128 stands for zero in the data rows.
Here are some points, each followed by its number:
tensor([140, 151, 134, 170, 115, 116, 107, 104, 105, 105, 131, 134]) 0
tensor([106, 106, 105, 105, 105, 105, 107, 104, 105, 105, 113, 107]) 1
tensor([106, 106, 105, 105, 105, 105, 107, 104, 107, 120, 107, 134]) 2
tensor([106, 106, 126, 169, 152, 133, 107, 166, 209, 160, 107, 127]) 3
tensor([106, 106, 183, 115, 155, 195, 146, 150, 190, 214, 108, 183]) 4
tensor([189, 163, 113, 105, 105, 105, 107, 128, 118, 123, 107, 146]) 5
tensor([116, 116, 114, 105, 126, 121, 116, 104, 107, 108, 145, 117]) 6
tensor([106, 106, 105, 130, 105, 105, 154, 113, 105, 105, 107, 107]) 7
tensor([106, 106, 105, 105, 118, 136, 217, 104, 105, 105, 255, 107]) 8
tensor([106, 130, 146, 142, 152, 206, 111, 173, 137, 121, 107, 107]) 9
tensor([106, 169, 245, 105, 146, 106, 107, 126, 136, 151, 107, 123]) 10
tensor([106, 106, 105, 105, 105, 105, 108, 104, 105, 105, 135, 107]) 11
tensor([106, 106, 105, 105, 105, 105, 135, 104, 105, 105, 156, 107]) 12
tensor([106, 110, 158, 105, 105, 111, 107, 185, 147, 134, 107, 114]) 13
tensor([125, 130, 108, 132, 105, 224, 107, 104, 112, 157, 107, 245]) 14
tensor([134, 142, 159, 196, 134, 182, 127, 119, 108, 105, 107, 107]) 15
tensor([157, 171, 196, 144, 141, 175, 107, 104, 105, 116, 107, 255]) 16
tensor([143, 144, 119, 107, 105, 114, 121, 104, 105, 105, 146, 112]) 17
tensor([106, 132, 105, 105, 144, 144, 150, 104, 105, 105, 182, 112]) 18
tensor([106, 199, 142, 105, 203, 105, 175, 104, 105, 105, 184, 107]) 19
tensor([106, 106, 105, 105, 105, 105, 138, 104, 105, 105, 145, 107]) 20
tensor([143, 247, 183, 109, 209, 117, 139, 104, 105, 106, 144, 121]) 21
tensor([106, 106, 105, 151, 143, 179, 239, 104, 105, 105, 201, 107]) 22
tensor([106, 140, 132, 105, 247, 105, 107, 113, 105, 105, 107, 107]) 23
tensor([106, 106, 105, 105, 105, 105, 107, 143, 120, 105, 108, 133]) 24
tensor([106, 117, 138, 142, 144, 154, 162, 104, 105, 105, 123, 107]) 25
tensor([106, 106, 105, 105, 105, 105, 107, 145, 110, 111, 107, 107]) 26
tensor([106, 106, 105, 105, 105, 105, 107, 128, 120, 112, 107, 107]) 27
tensor([151, 173, 154, 111, 128, 123, 111, 106, 105, 115, 156, 139]) 28
tensor([106, 138, 126, 118, 213, 105, 171, 104, 105, 105, 134, 107]) 29
tensor([142, 137, 120, 247, 105, 105, 107, 104, 126, 182, 107, 160]) 30
tensor([106, 106, 105, 105, 105, 156, 110, 186, 220, 211, 125, 159]) 31
tensor([131, 255, 160, 123, 189, 105, 163, 104, 105, 105, 172, 107]) 32
tensor([173, 119, 116, 147, 105, 105, 131, 104, 105, 105, 133, 122]) 33
tensor([142, 106, 105, 105, 105, 105, 107, 104, 105, 105, 122, 107]) 34
tensor([166, 134, 105, 187, 112, 112, 107, 124, 144, 177, 107, 157]) 35
tensor([106, 106, 105, 105, 141, 145, 156, 152, 122, 124, 152, 107]) 36
tensor([158, 124, 105, 124, 105, 105, 107, 104, 105, 105, 132, 130]) 37
New points follow, each followed by the number of its nearest point above, looking only along the 4 directions in which the numbered points spread most.
tensor([218, 148, 162, 198, 147, 168, 142, 128, 132, 131, 136, 127]) 15
tensor([106, 106, 125, 105, 105, 105, 107, 111, 161, 179, 113, 139]) 13
tensor([106, 106, 105, 105, 118, 105, 107, 176, 165, 136, 107, 107]) 13
tensor([127, 106, 105, 206, 105, 171, 107, 168, 157, 141, 107, 144]) 35
tensor([139, 106, 105, 105, 105, 105, 111, 133, 124, 125, 107, 107]) 24
tensor([119, 186, 164, 111, 225, 105, 111, 158, 148, 147, 109, 150]) 10
tensor([106, 106, 105, 105, 113, 105, 107, 112, 156, 150, 107, 138]) 24
tensor([119, 114, 112, 173, 125, 189, 109, 168, 221, 204, 107, 144]) 31
tensor([106, 106, 138, 121, 134, 175, 107, 212, 164, 144, 107, 107]) 3
tensor([152, 207, 201, 145, 159, 180, 107, 117, 156, 187, 108, 197]) 16
tensor([223, 142, 111, 119, 105, 105, 107, 104, 115, 119, 107, 140]) 5
tensor([106, 106, 159, 177, 153, 174, 107, 104, 105, 105, 107, 151]) 15
tensor([106, 106, 156, 156, 151, 141, 107, 104, 105, 105, 107, 107]) 6
tensor([106, 106, 105, 143, 105, 105, 107, 156, 169, 172, 107, 130]) 13
tensor([109, 106, 105, 136, 105, 105, 107, 119, 110, 105, 107, 107]) 2
